Each path below is one point turned by a fixed rotation once a step. After each direction that follows a path, write how fast that rotation turns it, in degrees a step (0 if it stays still).
Each turn is a multiple of 5 degrees from 10 to 175, or 0.
Each row of a path follows its step; steps can be skipped.

step 0: -12   7  -3  16  -3 -24   0  17  -9  15  -2 -10  11  -6   8 -15  -3   7  -7   8   9  16 -17  10  -1   0  14  -3  18   8  12   4  -7
step 2:  -5  -3  19  -5  10  -4  -9   2 -12   4  -4  -6 -17 -11   0  18  -6   4  15  11   7  -8 -26  -1   9  -2  17 -14   3  10  14  -6 -14
step 3:  15  -3  14  16  20   8   4  -7  -1 -17   4   9   7  -1   0  21   8  -9   5  15   2  -5  -8   4  10   4  -1 -21  11  10 -10  -5 -20
step 4:   9 -11  22  18   8  -1  -9 -19   4   1  -2   3  -2  -2  -9  13 -18  -5  12   4   6 -17   3  16   9 -23  -2   5  14  -3 -12  11   0
step 5:  -5  11   4  19   6   0 -14 -19  23   8   2  17   0  -6  -3   1  18  -1  12 -10  13   0  18  -2  13 -12 -14  -7   8  -4  -5   4 -10
step 7:  11  -7 -17   9  -7  -7   4  -4  12   4 -12  -4  12  -4  -4 -15   0  13   9 -10   3   1  12 -28  11   5  13   4   7 -14  11   6 -20
step 8: -13 -14   0   3   3   4   5  15  -2  16  -2  -6 -11   2  -8 -10 -11   5   3  -3 -27  11   7 -15   9  11  11 -13  16 -24   4   3  -5
step 9:   4  -9  -6  24  -5  -5  20   3  -2  12 -10   3  -8   6   2   6  14   5  -2  10  -8  15 -23   3  -8  14  12  -2   5 -21  13   7  -7
step 10:  -8   3   6   8  -4   9  14   4   8  12  -2   4  -6  18 -10   0   1 -13 -19  28  -8  -7 -13   6  18   3  19  -3   9   2   9  13   8
step 12: -10  -5   7   5  11  -3 -11   5  12 -15  21   4   4   7  21  -3   0  -1  -4  25  -3   5  -6   7  16 -17  -1   3   5  18   7   1 -19
step 13:   5 -15  -4   7   0   8 -11  -1  11  -5   9  -4  -6  -4  -3  14 -13  -9   1   3   4 -13 -14 -15  -2 -28 -16  12  -2   4   5  -3 -27
Directions:
-6  3  7 -3  5  0 -2  1 -1  2  1 -6  2  2  3 -4 -9  2  2  2 -5 -1  1  5  4 -4  5  1  1 -1  3  0  6
175
 1  2  0 -6  2  0 -7 -3  5 -4 -4  2 -3  7  7  7 -3 -3 -1  3  4  1 -4  0  0 -2 -1 -1  5  0 -5 -1 -1
40
-1  4 -3  3  3 -1  2  4  2 -2  2 -3  0  0  0  2 -1 -3  4 -4  5  4  9 -5 -1 -4  4  6  0 -8 -5 -3  1
40
 3  4 -3 -4  0  1  5  4 -1  6 -5 -4 -2  3  2 -3  0  1  2 -5 -1  4  1 -1  0  6 -4  3  9  0  3  7  0
40
-1  2  0  3 -2  3  0 -4  1 -1 -1  1  4  5  1 -2  0 -3  2 -1  5 10  3  1  8  3  2 -3 -2  6  6 -5 -1
155
-7 -8  1  2 -1 -6  1 -5  2  1  6 -1 -1  3 -2  0 -2  2  1 -1 -1  9  1  2 -6 -3 -5  0  5  1 -2  2 -1
90
 0  4 -1  5  6 -1 -2  5 -4 -4  3  3 -1 -2  9 -1  5  2  2  0 -5  6 -2  7 -2  3 -2 -3  0 -3 -1 -4 -2
120

step 1: -16   6 -16  -3  -6   7   5 -13  -5  11  -6  -9  -8   4 -19   7   1 -12 -10  -6  14   0   1   4   5  25   2  10  -4  13   8   3  23
step 2:  -4  -6 -14 -18  -5 -13   8  -7 -15  14  -4  -7  -6  -9  -9  -2   3 -25   2  -9   8 -19   8   1   5 -16   4   3  15   4   0   2  18
step 4:  16  11 -17 -12   2 -10   7  13  17   9 -14   4  -5 -12 -17  11  17 -12  -7  -1  15  -6  11 -10  -2  -1  -6  -9   1   2  11  10   2
step 5:   0  20 -10 -12  20 -16  12   6 -10  14  -2  -7  -3 -19  -1   8 -10  -3   8   9   8  -7   1   1  -1   5 -23  10  -5 -10  14   8   0
step 6:  -9  -2 -13  15  -7 -20   6  -8   4  21 -21  -5  -2 -24   7  15   4   7  -6  13   0  -8  18  -3  -4   6  -7   2  -1  -6   4   0  -3
step 8:  10  -3 -12 -11   9   1  -5 -11   4   8 -12   3 -18 -21  14   9  -5   3 -12  -7 -22 -16  -4   6 -18  10  -1   7   0  10  12   5 -11
step 9:  -4   2 -12  -5   1   5  -9 -12   0  -5 -12 -10 -12 -22  -4  -6  16   4 -15   2   8  -4  -3  27   9  19  -5   8 -14  11   6   5  -4
step 10:  -5 -14  -9  -6   6  -6  16   1 -11   4   1   2 -20 -18  -1   2  -1 -17 -11  -7   3 -14  -3  10   3  20   2  14   5  15 -20  -8   5
step 11:   3   1 -15  -6   3 -17  -8 -15  -8  13   4  -2  -1 -10 -12 -10  11  -8   3   1 -18 -18   3  19   7  -9  -1   1 -10  15 -21  -4  -5
step 12:  17  10   4  -8   0 -10  13  -5  16   3  -7   7  -3  -3 -19  -9  12  -9 -13  -3   0 -15   3  -3  -8  18  -6  -6 -18  13 -22   4  -2
step 13:  13  19  -8  -3  16  -7  -8   6  -3   3  -7   6   0 -28 -20   8  -2 -12  15 -16   5  -4 -10  -1   1   4 -16  -7  -7   4 -13  -1   1
Directions:
-1  0  8  6 -1  3 -4 -1  5 -2 -5 -6 -3  1 -3  2  5  1 -6  2  4 -1  6  0  0  2  0  2 -4 -6 -5 -1  1
125
-9  2  1 -1  6  1 -2 -3  3  1 -1  9  2  2 -7 -4  2 -5  2 -1  4 -6 -3 -1 -3 -2  3  1 -1  0 -2 -2  3
35
-7  3 -3 -2 -3 -1 -3  7 -4  1 -1 -2  0  4  4 -1  6 -4  0 -2  1  2  6 -3 -9 -1 -3  4 -1  0  4  3  0
20

step 1:  -8  -2  -7  10   4 -22 -11  22  -3 -17  18  -4  23   4   2  26  -7  21   0   7   5   1  20   2   4  -6  10  -6  -6  11  -1  -5   6
step 2: -23  13   6   8   0  18 -24  26  22   4   9   7  -1   5  12 -17  11  12   0  -2  -2   5   8   5  -4  -2 -10  16 -10   6   3  10  -8
step 3:  11  -2   5 -11   6  -7 -10  -3  14 -20  11   7  11   3 -14   1 -19   4 -11  19   0   9  14 -13  -5 -14   8  36  -2   4   2   3   6
step 4:  -2  -2   7   1   8  11  14  30   7   5   8  -6   8   0   1   5 -16  28  10  -4  -7 -16   3   6 -10  19  15  11 -14  20   5  -3  -5
step 5:  -7   8  -7 -20   7  23 -20  -1   2  -4  11 -20  33  16  -7 -14  -6  11 -12  -6   2   6   3  -1  -5   4 -13  11   0 -10   3   7   0
step 6:  -7   4   1  10   4 -22   0   3   9  -7   0  -9  12   6  -8   4  -6   8  -8   0 -14   6  29   5  -1  10  18   5 -15   7  26   9  25
step 7: -25 -11  23  15   5   9 -12  23  -4   4   1  -9   3   1 -10  -9   2  18 -14   3  -9  10  -9 -11 -14  15  -7  13  10   7   5  10 -12
step 9: -14  -1  -9  12  -1  -1   3  26  26 -10  11   1 -11   6  -3  -8 -14  19  -4 -11   0  -9  11 -10 -12  13 -13  -7 -12  18   0   2  16
step 10:   4 -16  14   7  -4  11 -18  13   6 -23   3  -2  35  22  -8  -5  -4  -6  -7   5  -8   3  -2   2 -13 -15 -14  11  -9   1  -2   6  -7
step 12: -14  -3   4  -8  10   1 -22  29   6  -6  39  -5  12   6   7   1  -4  13 -12   3   8  14  -7  -7  -5  12   5  -2   7   8  -5   2  -4
step 13:  -1  15  -2  -3   5  -9 -18   4  14  -3  -5   1  20   3  18  -5  -4  16   6  11 -24   7  21   7  -4 -11  -3  25 -19  -1  11   4  -7
Directions:
-6  2  1  5 -4  7 -4  0 -5 -5  0  0 -1  0 -8  1  5 -4 -3 -1 -1 -1  5  6  7 -2  5 -2 -1  2 -2  1  2
80
-1  3  3  5 -7 -3  1  4 -5 -3  2 -4  5 -1  5  2  4  2 -1  0 -7 -6 -4  1 -3  3 -3  2  0  1 -4 -3 -7
130
-5  1  0 -4  3 -2  2 -5 -4 -1 -5 -8 -2  1 -2 -6 -4  0  1  0 -6  5  2  5 -3  8  1  0  4  0  1 -2 -1
40
 2  0  2  4 -3  3  1 -3 -2  3 -3 -5 -1  0 -4  2 -1  3 -7 -1 -2 -2 -2 -9  3  5 -2 -2 -6 -6  8  0  0
35
 1 -3 -1 -4  1  0 -3 -3  0  1  4  2 -1  7 -6 -1  6  1 -8  3  3 -3  1 -4 -1  4 -4  1  7  1 -6  0 -4
155
 3  2  1  0 -3  0 -1  1 -8 -3  6 -4 -1 -4 -3 -5 -5  0 -4 -5  5  8 -4 -3 -3 -6 -3  2  2  0 -2  2  1
155

step 0: -16  -1  -2  27  -9   9  10  12  11   5   3  11  -1  -2   7   4  -5  -7   2  -6  -2   5  19   3   2 -16 -14   1   8  -9 -10  16   0
step 1:   3 -19  26   3   3   2   1 -11   9 -10  11   7  -7  -6  13   4   6  -6  -9  -1  -1  14  -1   0  14  -1  -4 -10  -2   2 -24   7 -12
step 2:   0   3  21   3   9  -1 -15 -21  -5  -2   3  12   5   1  11 -15   8  -5  22   4  15   1   7  12  11   9  -4  -2 -10  -1  12   1   0
step 3:  18   4   1   2   0 -10   2  -8   8  18  16  -1  -1 -11 -17  -6  -4   4  16  -8  10  -5  10  -4   0   1 -25   0   7 -14  10  -1  -6
step 4:  32  -7 -11   5  -8  -8  10  -8   6  -8   0  10   8  -7   6  14   8  11   2  -2  -1 -12  -1  -1  -9  -4  -7   5 -10  -5  -9  21   3
step 5:   2   2  -7  18   9 -16   0  -3 -12 -13  -8  -4  -4  -9  15   1  -6   9   3  -5  14  17   4 -15   1  -5  -1  -7  -7  18   1  18  10
step 6: -16  -4   4  20   0   3 -10  14   8   3  -1 -14  10   3   0   3  -6  -9  13   6   1  12  25   0   6  -5 -18   6   0  -1  -8  16   2
step 8:   6  -4  22   3  13  -1  -8 -11  11  -5  -6  23   3 -13  15  -5   5   1  10 -17   6   1   4  15   0   4   1 -13 -15  -4   5  -6   1
step 10:  26   1 -13   4 -15  -8  -6  -1 -10   0  12   4  13  -4 -10  17  12  11   5   6   2  -9   7   1  12  -9 -16  -3  -7  -3  -4  14  -2
step 11:   3  11  -9  27   2 -10  10  -3  -2  -3   2  14  -8 -16  10  -4   2   8 -12  -4  13   5   9  -8   1 -17   4   7  -8   6  -4  17  10
step 13:   4 -11   9  11  -4  11   7 -10   4  -4   2  -3   4  12  17  -6   4  -6  13  13   6  10   1   7  28   8 -20   0   9  -1  -9   2  -8
Directions:
 1 -1  1 -1  3  8 -4 -6 -4 -2 -1 -9  3  1  0  2  0 -2  4 -2  3  0  3 -1  2  2  4 -2  3  8  2  3 -5
100
-3  0  0  0 -1 -5 -9 -1 -2  0 -3 -4  0 -3 -6  0  2 -1 -4 10  5 -3  0  1  7  0 -3  2  1 -4  3  1  2
95
 6  0  7  2  0  2  2  2  4  4 -4 -2  1  3 -2 -7  4 -1 -1  2  1  8 -3  4  1  1  3  3 -3 -2  5 -1 -6
65
-6  0  0 -3  2  0 -3  6 -4  1  0 -2 -4  6 -1 -6  6  3  9 -3  3  1 -1 -5 -2  4 -2 -1 -3 -4  0  3  3
110
-8 -5  1  6 -2  4  0  5  3 -8  7 -4  0 -1  4 -6 -6 -1 -1  0  1 -1 -3  4  3  0  1  0 -2  1 -2  0 -3
60
-2 -3  6  2 -2  1 -3  3 -4  1 -4  1  2 -1 -2 -2  3 -4 -2 -6 -8 -2 -3  4  0 -5 -2 -8  5  1  2  3  4
45

step 0:  -7 -12   9  -4  -3  10 -15  -5  27  14 -21  -7  -9  -3  -7 -16   5  -6  -5  -3  15  -3 -11  -6 -18  10  -1 -10   0  10  -3 -17   8
step 1:   4 -12   9  10 -13 -13 -19 -10 -14  -2   0   5   8   1  -1   3 -19   3   5 -12   7  10 -19   9 -17  11  -3   9  13  -9  -6 -11  22
step 2:  13  -4   0  16  -7   4 -22  -8  -8  -6   5   7 -10  17   2 -14  12  -7 -15 -13 -16   9  -3  -6  16 -16 -12  15  14   2   6   3   8
step 3:  -2  16  18  22   0   5   9  20 -11  -3 -16   1 -11  22  12 -17   9   8  -2  -9   9  -6   1 -12   0  -1   1 -17   9   4   0  -1   1
step 5:   1  -3  -7 -13 -19   9  -8  -2  10   4 -18 -17 -12  -7  -5  -1  -8  17 -17  -5  -9  -2 -25  12   4   7   6   3  15   3   5  13  11
step 6:   0   6   8 -11 -10  -9 -12 -10  -4  23 -11  -2   3  17   3 -12 -13  -8  -6  -6  10 -17   9   9  15   6 -14   2  13 -16  -5   0  19
step 7:  -4   3  13  24 -14  11  -6   1   6   1   7  11 -12 -12   0  -6 -11  -8  -2 -14  -1  -6   8   3  -6 -23 -29  -7  -4  -2 -10   7  14
step 8:  -6 -16  -3  10  -2  17  -1  15   1 -14 -15   2  11   4  -8  -6  26   2 -19  -9  -1  -8 -11  -5 -16  -3 -10  -9   5 -10 -13 -14   8
step 9: -12   5   7   3 -10 -20 -12   4  -4 -12 -12   7  27  -6   4 -15   3  14   7 -10 -16  11 -11   0   7   5  11  -8  20  -7  -9   3   6
step 11:   9  13  19   9  -8  -1   4   9  -7  19 -13 -21  -6 -13   7 -14  -4  -3 -11   2  24  -7  -7  -6 -17  -6  -4   8  12 -11   4  -6   0
step 13: -12   4  -2  11   4  20 -14 -12  -2  -5 -10  12 -16   3 -12  -4   0   9  -5  -6 -13 -10 -11 -10  -2  15   6   7  18   8 -12  -1  26
Directions:
  4   3   1   3  -3 -11   0   1   3   1   5   1   4  -6   2   0   1  -3   4   2  -8   2   1   3   2  -4  -4   0  -1   3   2  -1   5
140
  0   1  -3  -5  -4  -4   2 -10  -4   5   3  -1  -3   2  -2  -2   0   2  -1  -3  -5   7  -3   4  -2   5   1   0   3   0  -7  -1  -4
85
 0  5 -1  3  5 -2 -4 -2  4  0 -1  6  2  2  1  2 -4 -2  9 -6  7  0 -2  7  1  2  1 -5  1  1 -4  3 -2
125
  3   5  -3  -5  -6   3   3   0   1  -4  -1  -1  -1   2  -1   4  -1  -2  -1   0  -5 -10   6   3  -1   4  -2  -4  -2   0  -3   6   4
40
 2  3  0 -5 -1  0  4 -1 -8  5 -2  2  7  4 -2 -3  1 -1  4  5  3 -2 -5 -2 -3 -1 -2 -7  2  1  6 -4  4
135

step 0:   7   4   1  -3   0 -15   2   5  -2   4 -13  20 -11   3  12   7 -20   4 -15  12  13   3   1  14  10  -7  10  -5  -2  -1  -8  12  20
step 1:  -2  -3 -14 -11  -8  15  -2 -16   4 -13   0   7 -11  10 -17  12  -3   7  -9   8  -1   4 -17  -9  -4  -6  -9  -1  -1   5 -10   8  24
step 3:  11  -5  -6  -5  -5 -11   3   8 -16  -1  -6  16   0  16  14   2 -16   5 -14   1   8   4  12   8   5 -10   4  -2  -1  -4  -1  21  20
step 4: -15  -1  -3 -13 -12   7  -1 -10  -4  -6 -15   9 -11  19 -10  21   2  10  -5  10  -3   2 -18  -3  -2   5  -9  -5  -5   4 -14  11  12
step 5:   5  -4  -9  -4   6  -9  18  -7   4   0   4  13   2   0  -1 -18  -1  14 -17   4   4  -1  -9  -8   6  24   1  -1 -12  -4 -20  -6  16
step 7:  -9  -8  -1 -21 -10  10   2 -13 -18  -4  -6   4  -9  20  -2  11  -2  16  11   6  -7   0  -8  -4  -3   0 -10   5 -10  -3 -14   5  17
step 8:  -4 -10  -7   0  -3 -16  16  -5   2   4  -8   6   8   9   6 -15  -3   7 -17   5  -8   0  -2  -6   5  32  -2  -8   0  -2 -17   7  13
step 10: -11   1  -2 -21   2  13  12 -18  -2   2 -16  10 -11   6   3   6   0  21  13  10   1   4  -5  -2   7  -5 -13   5  -8  -3 -14   1  15
step 11:   1 -16  -8   1   1 -10   9 -20  -4   4   2   5   0   6  10 -15 -17  -1 -10   0 -11  -2  -2 -13   3  23  -6  -4   4  -5  -8  -2  24
step 12:   0  -4 -10  -6  -2 -12   2   7 -20  -2  -7   3   8  22   4 -10   3   9 -14  -5   8   7  -9   4   8 -12 -25 -11  -2   0  10  12  10
step 13: -10   7   7 -24  -8   9  16  -4  -7  12 -17  22  -6   5   9   3  -6  14  11   2  -1  -2  -6   2   3   8 -13   4 -10   0 -12   8   5
Directions:
-1 -7  0 -1 -7 -3 -1  5 -7  0  3 -6  2  9  3 -2 -1 -2  5 -1 -5  0  5  0 -2  2 -1  0  0 -1  0  5 -2
80
-1  2  0 -4 -3  3  0  7 -1 -2 -1 -4  0 -1  0  4 -2  0 -6 -3 -3  6 -2  2 -5 -8 -5 -4  6 -4 -2 -5  4
125
 6  3 -1 -2  1 -4 -2  3  0  1 -2  4  2  0  5  3  5 -5  1  3 -5 -6  5 -2  2 -8 -4 -4 -7  4 -3 -1  1
115
-3  2  0 -3 -5 -4 -3 -3  3  4  3 -1 -4  5  0 -1  3  1 -7  2  1  0  2  4 -1 -5  0  7  0  5 10 -1  2
125
 2 -1 -3  4 -1  4  0 -2  3 -2 -1  5  0  2  0  4 -4 -8 -5 -5  0  0  3 -9 -2  0 -1 -3  5  2  6  6  0
135
-5 -8 -4 -4  2 -3 -4  0  5  1 -1 -1  6 -6  1  4  1 -2  3 -6  5 -1  2  2 -8 -1  3 -2 -3  1  3 -3 -2
0
 0  2 -4  3 -3 -1  1 -1  1  1 -1  2  1  2 -3 -2  0  1  3 -2 -4 -5 -5  5  2 -5  7 -8 -1 -9  6  2  3
125

step 0: -11   0   3  -2  -6   3 -16  10 -12   7  -4  -6 -13  -6  12  16   6  -2   1 -11  -2  11  23 -14  13 -17  13  15   9   1   1   2  11
step 1:  11  -7   8  -6  -3   6   7  11  -7   2 -11  -9 -25   2  -3  -2  15   4  -4   9 -16   3   1   6 -18  -6  26   9  -5  13   0   4  12
step 2:  11   7 -14   2 -25  -6   0  -1   3   7  -3   5  -2   8  -7 -16   5  -3   3   8 -21  -4   0 -12  -7  20  14 -11 -18  -4   9  -3   4
step 3: -22   2  -8   7 -30  -1  -3   3  -3  -9   8  23  -3  -3   2  -1  -7 -13  -2 -13  -5   6  -9 -11   4   1   2  15  -7 -15  -6  -3   3
step 4:  -6  -6  14  -9  -7  10   4  24 -16   4  -2  16   6   1 -11   5   6   2   2  -3  21   0  -5   3 -16 -15   2  17  -6 -11   3   0  12
step 5:   8   1  26 -18   2   5   0  -9 -14  19  -3   4  -1  12 -14 -12  -7  -2  14  -3   2  -4  17 -16  -7  -4  11  -9  -6  -1   8  -3   2
step 6:  -9   0  -4   0  -1  -1  -8  -7  -8   7  -7   4  -9   9  15 -24  -4 -15 -10  -4 -10  -4   4 -23  -6 -13  14  -5   1   2 -14  10 -20
step 7: -12  -6 -10  11  -3   0   1  23   0   2  13   1  11  -5   7  -6  29  -5   2   1 -14  -8  10  -2 -10 -16   4   6  -9  -4  -7  18  -3
step 9:   3  10   0   1  -8  -9  -4  -4   4  -5 -15   1 -25  20  -1   1  -2   7 -10 -15  10   6   5 -12   1  -6  28   6  -2  -4   2   2  19
step 11:  -7 -10   5  -1 -17  -3  -6  14 -11  10  -5  14   9   4  -3  -6  12 -16  18   4 -19   6 -17 -18   1   3  -8  -7   0  -3   8 -14   4
step 12: -26  -7   4   4   4  10   0  -7   1   9   1   4   1   4 -14   4   1 -18  -7  -5   4  13  -2 -15 -14 -12   9   5 -12 -18  -6 -16  13
Directions:
-3  4 -1  3  0 -2 -3 -5 -5 -7  0  4 -2 -6  1  2  1  3 -9  4  2  0  3 -6  1 -3  1  1  3 -4 -6  1  0
115
 6  5 -8  2  1 -5 -2  3  0  5  0 -5  1  0 -3  0  2  2  3  0  2  0  0 -6 -1 -5 -3  1  3 -9  5  1  3
155
 4  1 -4  4 -5  0  5 -2  7  0  6  3 -9 -6  2 -3  5 -1 -2 -2  3  2  3  4 -3  5  0 -1 -2  0  2  3  2
60
 2  7  6 -2 -1 -8  1 -2  1  2 -9 -2 -3 -2  3 -9 -2  3  0  0 -7 -1  1  2 -5 -1 -2  0  2  2 -2  0  0
85
 -2   3   6   1   1   1   2   3   1  -1   3 -10  -3   4   7   1   6   1  -2  -1   3  -5   5  -3   3  -1  -2  -3  -3  -1  -1   3  -7
45
 4  1  5 -2 -3 -4 -3 -1 -3  2  3  5  5 -3 -2  3  2  2  3  3 -3 -2  7 -4  3  9 -2 -7  0  1  4 -1 -1
125
 1  2 -3  4  1 -4 -6  5 -1 -8 -1 -7  0  2 -2 -2  4  0  1 -2 -3  4  4  4  4  4  7  3  3  5  2 -1  2
45
